(in the rows, 128 means zero)
Which row each row swaps with, under one turn or mirror:
The rows were stretched afterwards, more along some directions than others.
kuro: [133 143 134 110 162 155 111 118 134 108 181 138 128 146 142 148 154 104
 160 129 105 139 115]
dagel: [118 148  94 155 136 119 162 138 123 102 150 122 114 119 146 115  94 117
 111 130 146 111 150]
Bef: [118 134 124 146 144 143 105 138 106  82 190 134 133 161 136 151 117  96
 118 130 111 113 128]
satu: [109 139 102 129 150 144 159 144 115 113 127 151 127 134 123 126 109 104
 126 119 127 103 157]
goze: [124 168 123 115 156 146 151 149 148  82 154 104 148 128 139 148 108 106
 130 150 111 133 144]
sus: [127 139 121 137 114 116 127 115 140 121 181 140 128 128 129 131 138  90
 155 132 107 124  96]
mino: [150 181 108 138 135 144 155 124 142  95 180  95 110 119 152 132 139 144
 144 142 113 128 129]
kubi: [116 131 109 143 105 138 139 129 116 127 167 148 119 125 105 130 128 125
 140 131 125  97 136]
vup: [128 127 119 147 147 135 115 148 110 105 151 105 126 126 141 150 144 124
 137 124 136 128 124]
Zifis: [122 110 112 135 187 147 112 133 115  97 175 113 123 123 143 141 115 101
  98 136 128 132 132]
som: [119 146 142 137 123 144 121 135 124  82 194 122 137 163 150 154 132 123
 160 151 118 132 113]
mub: [128 143  83 162  98 122 157 142 122  82 159 108 118 133 127 141  86 139
 124 140 121  93 131]
Tamu: [136 158 126 137 152 138 133 130 133  57 172 104 147 156 167 160 119 114
 143 141 129 138 113]
fomus: [135 133  92 171 106 139 130 129 123  99 174 110 128 116 140 135 100 132
 111 134 129  97 127]
momi: [149 125 123 149 135 132 104 109 124 122 195 139 128 138 142 139 140  98
 138 117 101 130 107]
kanar: [137 132 105 138  90 131 146 115 144 106 159 109 113 111 129 126 129 145
 149 150 123 118 117]
mel: [120 123 108 105 135 172 143 101 136  92 131 102 142 118 146 155 145 138
 148 135 137 158 116]
vos: [104 172 119 108 135 169 154 142 128  71 160 110 141 147 144 153 132 126
 160 124 110 116 138]
doboz: [122 129 114 128 116 151 110 130 136 102 204 120 117 123 137 127 134 120
 138 150 118 128 131]
Dofuz: [149 155 114 147 120 111 143 132 154 101 169 116 124 140 152 116 130 122
 164 129 113 102 106]
fifi: [131 144 112 146 145 118 132 152 125  74 165  94 148 133 161 136 102 116
 120 156 128 116 124]
vuso: [127 149 118 147 146 128 126 147 115  83 187 111 112 133 139 125 123 125
 121 148 140 113 134]
sumu: [138 169 111 139 111 118 153 133 149 116 149 140 133 138 141 130 111 116
 160 124 107  97 124]
Pobun: [143 135  89 148 125 139 149 119 142 114 154 127 119 116 132 112 123 121
 128 120 116 113 130]
Fizi: [112 131 125 135 154 140 116 151  98 100 154 142 134 145 129 141 112  98
 106 121 105  94 150]
nites: [108 132 130 132 154 148 130 142  92  89 167 128 126 146 124 149 120 128
 114 145 133 118 142]
rez: [140 148  94 157 108 127 121 134 125 104 171  84 139 120 165 145 141 127
 151 124 129 121 101]
vasaf: [130 124 114 143  91 137 127 112 148 121 175 125 120 121 114 140 126 134
 146 122 110 109 100]
fuso: [113 116 118 142 176 162 114 136  97 107 182 126 120 123 125 136 126 113
  96 135 121 117 144]
zamuv: [130 134 106 124 131 145 158 118 140 119 151 141 122 119 126 121 100 122
 126 133 107 107 141]
budut: [136 129 106 148 160 159 121 126  96  90 170 101 149 140 164 154 134 131
 128 132 132 130 129]
Momif: [127 124 119 143 147 148 124 127 109  73 182 110 118 146 133 157 130 120
 125 150 126 140 121]
nam: [118 134 151 130 144 147 112 133 124 107 184 123 151 164 152 155 118 113
 140 147 110 122 113]
Kuvum: [134 142 101 153 111 140 126 133 111  98 168  98 135 150 142 157 134 155
 143 130 105  87 109]
zibem: [111 142 126 107 142 136 128 143 139  89 166 129 150 150 138 144 144  91
 162 138  99 133 126]
fiviz: [118 139 121 166 136 139 126 148  99 108 187 138 127 149 121 136 117 116
 123 124 129  93 141]
Sez: [140 150 131 153 128 118 122 151 132  99 173 126 126 157 144 145 142 118
 162 132  78  75 100]
deta: [123 147 100 157 125 131 153 130 114 101 145 115 144 117 153 129  98 119
 107 135 138 119 150]
Mavo: [123 145 113 116 137 166 141 119 112 103 154 111 120 142 157 145 124 165
 143 134 136 127 146]
mes: [117 132 136 102 148 160 133 106 138 109 171 150 133 132 126 133 122  91
 130 138 119 150 142]
gak: [104 116 114 130 163 172 133 135  99  81 167 122 127 129 143 146 129 125
 121 138 140 145 150]
beko: [131 156  97 152 150 141 155 151 119  79 174 118  94 145 133 135 113 156
 135 126 118  78 128]
tib: [129 145 100 168 142 127 160 149  94  87 140 127 113 152 153 134 111 143
 124 128 116  88 141]
padu: [140 142 108 162 115 125 129 130 110  97 171 103 140 135 144 146 104 138
 113 146 119  92 112]
kife: [113 128  93 125 126 167 135 105 142 100 186 114 132 112 148 131 122 118
 137 135 142 144 111]
pul: [131 152 122 161 137 122 142 137  97 102 152 130 129 147 165 129 132 116
 126 126 110 100 130]
duno: [120 141 145 144 132 138 121 133 106  88 163 117 147 169 143 165 148 125
 148 139 122 129 118]
Lamus: [118 122 125 120 159 154 129 124 136 101 168 142 138 135 129 129 137  83
 132 127 118 154 135]
dag: [126 138 136 104 161 143 115 128 148  83 172 121 142 148 146 137 143  91
 160 136 126 148 121]
daf: [123 134 115 130 121 137 140 138 141  88 143 110 150 123 159 134 113 116
 135 161 132 138 142]
ger: [134 145  99 136 117 153 133 131 125  83 160 100 129 138 150 151 115 160
 145 145 124 107 126]
fub: [127 142 128 123 130 150 118 130 147  92 186 124 129 144 129 156 146 108
 161 140  90 109  96]
Tiku: [158 157 117 158 103 108 129 122 147 111 162 121 124 137 139 128 144 121
 150 134 105 100 110]
ponu: [139 165 104 126  90 130 160 119 150  86 138 118 126 129 148 147 128 146
 173 130 117 126 129]
Gofo: [114 120 126 103 106 146 117 118 153  88 172 112 153 123 128 148 122  98
 148 158 120 153 118]
refe: [162 160 134 154 132 141 136 120 129  88 157  96 130 143 163 156 148 151
 153 127 101 115 106]
bag: [128 102 107 137 146 154 132 118 132 111 144 129 115 106 123 136 106 138
 115 129 144 134 136]
Fulek: [127 172 124 116 113 136 134 128 135  74 153 118 143 151 163 151 146 116
 176 130 118 133 133]
gek: [132 127 101 124 125 127 132 118 138 117 130 132 127 108 114 138 112 112
 131 127 123 116 129]
zikid: [136 115 120 132 118 143 104 108 127 112 172 121 161 126 136 158 133 104
 138 141 116 137 110]

mub swaps with Momif
fiviz swaps with budut
kanar swaps with Gofo
Fulek swaps with Sez
Kuvum swaps with duno
som swaps with ger

Which row each row swaps with, under one turn or mirror:
The rows were stretched afterwards, more along some directions than others.
bigeb: [128 152 105 121  86 120 136 148 125 138 122 150 138 118  91 139 143 153
 121 113 110 132 132 141 150 119]
Fos: [161 122 129 116  88 127 106 134 127 145 123 113 112 121 108 126 151 146
 133 132 123 147 112 168 147 123]
tesok: [148 102 136  99  92 116 122 147 177 132 125 144 141 134 127 119 174 158
 127 130 163  81 161 127 147 118]
Naf: [139 147 124 112 121 148 162 140  98 136  98 146 137 159 129 114 142 124
 140 150 169 131 113 146 158 155]
Rig: [160 135 162 114 143  96 180 123 120 148 129 143 142 126 119 137 154 125
 118 138 164 116 131 116 127 120]
big: [147  93 161 107 129 115 137 139 159 128 135 166 128 112 103 140 155 142
 109 109 153  95 159 101 137 104]
mil: [158 178  98 134 112 104 151 137 150 146 127 126 197 124  99  94 156 151
 141 144 102 148 118  91 102 122]
tolal: [138 103 135 111 113 130 150 131 136 141 132 146 100 129 146 141 149 121
 127 127 163  98 144 145 149 116]
zadur: [146 134 161 112 129 117 145 110 128 145 136 170 152 130 128 138 146 119
 112 139 136 112 147 102 121 116]
zezo: [186 125 133 122 120 101 203 108 164 153 133 179 151 130 116  99 169 135
 115 151 139 132 113  91  98  97]
kisok: [139 107 135 121 143 144 133 133 169 109 112 167 113 114 114 133 162 159
 142 140 148 100 161 117 145 129]
Por: [156 138 101 136 116  98 183 168 167 160 111 143 166 130  81  94 150 161
 141 115 141 141 107 128 105 145]
bakik: [175 139 105 129 126 102 173 111 171 123 122 152 146 136 106 114 157 160
 136 132 140 147 114 133 110 128]
Roz: [137 120 152 103 101 116 159 144 144 145 135 156 137 136 123 108 167 131
 101 115 151 106 154 121 162 151]
loler: [143  91 147 122 135 130 147 108 145 137 145 153 100 127 138 127 158 129
 131 147 123  96 156 113 142 129]
Leri: [156 134 134  92 150 136 108 137 161 130 126 159 167 132  94 150 139 146
 153 137 130 117 111 127 113 100]
gerig: [178 109 134 132 110 112 156 149 129 157 143 125 128  87  84 116 153 142
 117 134 118 108 113 130 100 116]
pepo: [155 150 111 106 136 122 106 149 156 157 139 149 172 111  86 134 147 142
 149 123  76 133 115 132  94  87]
san: [161 121 113 115 171 112 146 127 162 133 141 156 159 116  81 124 163 152
 162 152  97 146 130 114 107 109]
luzot: [156 119 126 104 123 137 142 113 142 149 114 137 151 130 100  91 193 156
 152 173 122  96 143 146 135  91]
Dubu: [139 130 137 118 142 135 130 138 116 157 147 123 159 118 122 107 166 115
 144 154 112 116 135  95 135 121]
Rodib: [150 138 115 121 120 121 191 132 138 140 129 165 145  89  89 110 165 149
 122 132 131 126 104 119 107 117]
dus: [147 119 124 113 148 134 173 118 132  95 135 161 146 154 108 132 153 108
 139 157 129 119 126 138 127 100]
kuz: [164 140 109 135 133 129 192 116 142 130 127 181 160 111  95 103 161 147
 124 145 111 147 114  74  99 109]
bogir: [170 138 159 128 106 125 148 124 124 141  91 158 115 111 109 119 148 136
 107 115 162 149 107 131 127 123]
Bomo: [139 187  94 110 116  99 162 143 115 173 113 134 151 128 123 118 127 138
 143 135 128 170  95  96 139 150]
div: [163 128 131 124 133 121 176 135 140 131 151 136 164 108 120 118 139 131
 131 115 150 112 122  98  91 120]
ziter: [146  99 142  91 119 116 134 141 143 139 134 154 120 135 112 146 149 147
 119 127 159 106 130 140 161 133]
nal: [124 157 138 122 150  98 166 127 105 124 109 127 156 142 114 120 144 117
 133 132 140 146 139 127 152 148]
tomo: [139 169  88 111 105 129 164 166 119 142 115 108 148 142 111 106 144 136
 122 110 117 148 134 116 143 186]
Movi: [148 133 143 119 135 109 166 130 108 143 132 187 111  71 116 149 173 147
 125 151 139 106 115 124 132  91]
bor: [111 142 129 134 120 127 118 147 109 121 113 141 136 111  98 123 151 140
 121 131 102 140 141 131 143 136]
Pelor: [163 101 160 121 136 122 162 161 148 166 137 154 151 130 111  90 159 122
 123 137 156 112 119 101 111 126]
Rud: [120 131 129 130 116 124 128 144 142 146 140 110 160 136  87 120 109 124
 121 111 107 101 147 124 106 131]
miba: [158 138 112 127 138 123 140 121 168 135 134 150 166 139 129  89 167 141
 153 140 124 151 115 106 122 152]
kimo: [141 156 118 128  91  89 181 148 113 148 115 110 141 119 115  97 137 138
  99 115 147 155 129  94 152 176]
dadet: [145 133 121 125 101 122 140 161 162 144 115 117 135 144 140 124 130 130
 132 107 155 106 145 120 133 169]
dogov: [157 130 144 151 158 138 154 154 138 118 116 154 127 108 103 122 128 133
 132 116 155 149 115 102 112 155]
dos: [157 147 110 114 161 128 141 119 152 134 146 146 187 129  96 114 167 138
 171 170  91 121 121 121 104  87]
Tipim: [136 132 132 113  86  94 158 148 134 172 129 119 117 106  98 104 153 156
 104 124 127 136 134 123 157 169]
fon: [154  91 141 153 117 113 143 155 169 134 148 144 141 115  98 101 177 143
 122 108 129 121 158 123 112 125]
zavo: [129 129 158 112 115 116 162 153 123 170 120 154 120 112 133 121 153 134
 123 143 166  96 128 140 126 120]
Dez: [137 137 127 115 113 131 145 114 114 158 154 115 164 126 116 104 173 118
 139 160 100 105 136 147 122  82]
Mivor: [149 150 121 117 103 138 156 118 111 156 113 107 169 127 109  74 172 145
 119 154 131 116 132 133 132 132]
degu: [144 154  92 110 118 106 166 109 136 148 145 102 172 143 131  93 148 124
 148 150  98 119 131 112 132 133]
minin: [131 135 127 123 114 108 113 130 150 137 127 122 144 168 114 123 143 138
 144 143 119 129 143 150 154 140]
fuga: [166 145 122 104 164 124 167 102 159 139 137 170 156 128 123 117 148 136
 147 134 128 138 110  94 104 118]
sabu: [144 148 155 118 118 105 152 117 110 132 128 165 135 132 116 150 159 123
 116 152 137 130 129 129 156 113]
kuze: [122 148 119 132 114 111 128 142 133 142 119 150 153 141 125 106 156 140
 138 139 125 140 126 125 149 147]
giva: [134 168 118 115 110 123 132 109  97 129 121 139 133 111 104 141 156 140
 130 155 109 158 103 146 161 119]
Tel: [172 126 100 129 147 116 141 140 181 126 144 138 171 108 102 106 139 151
 156 112 121 140 125  97 101 107]
fubo: [179 158 126 115 100 129 150  87 121 136 103 153 115 126 115 134 163 142
 114 156 120 145 114 138 140 116]
liro: [148 144 104 141 144 106 158 121 123 143 138 124 158 129 110  95 151 122
 148 148  81 165 113 126  99 114]
Tubuk: [152 133  99 163 131 107 158 149 157 124 148 119 164 124  93  94 158 131
 146 125  84 152 134 118  91 132]
Riz: [155 138 111 129 134 114 158 146 147 103 101 137 142 124  83 135 121 143
 123 137 146 154 112 119 116 120]
fuf: [140 116 131 128 112  95 111 143 139 156 139 112 160 127 103 115 103 141
 137 102 133 117 111 130 111 122]
Gamuf: [145 147  97 124 107 140 128 134 159 147 127 111 185 145 122  97 106 134
 139 117 131 131 136  98 104 120]
Motef: [136 125 104 117 112 139 102 155 166 155 141 117 163 137 103 104 118 145
 149 110 106 116 132 137 107 124]
sivik: [145 151 143 147 147 132 153 115 105 149 146 158 149 120  90 123 140 115
 134 135  99 164  91 130 104 124]
mano: [166 118 121 104 147 150 138 133 159 155 103 128 138 125 100  82 185 152
 147 148 124 112 139 140 124 120]

bakik swaps with tesok
Naf swaps with gerig
luzot swaps with fubo
Fos swaps with Mivor
kuz swaps with loler
Tipim swaps with Gamuf
fuf swaps with tomo

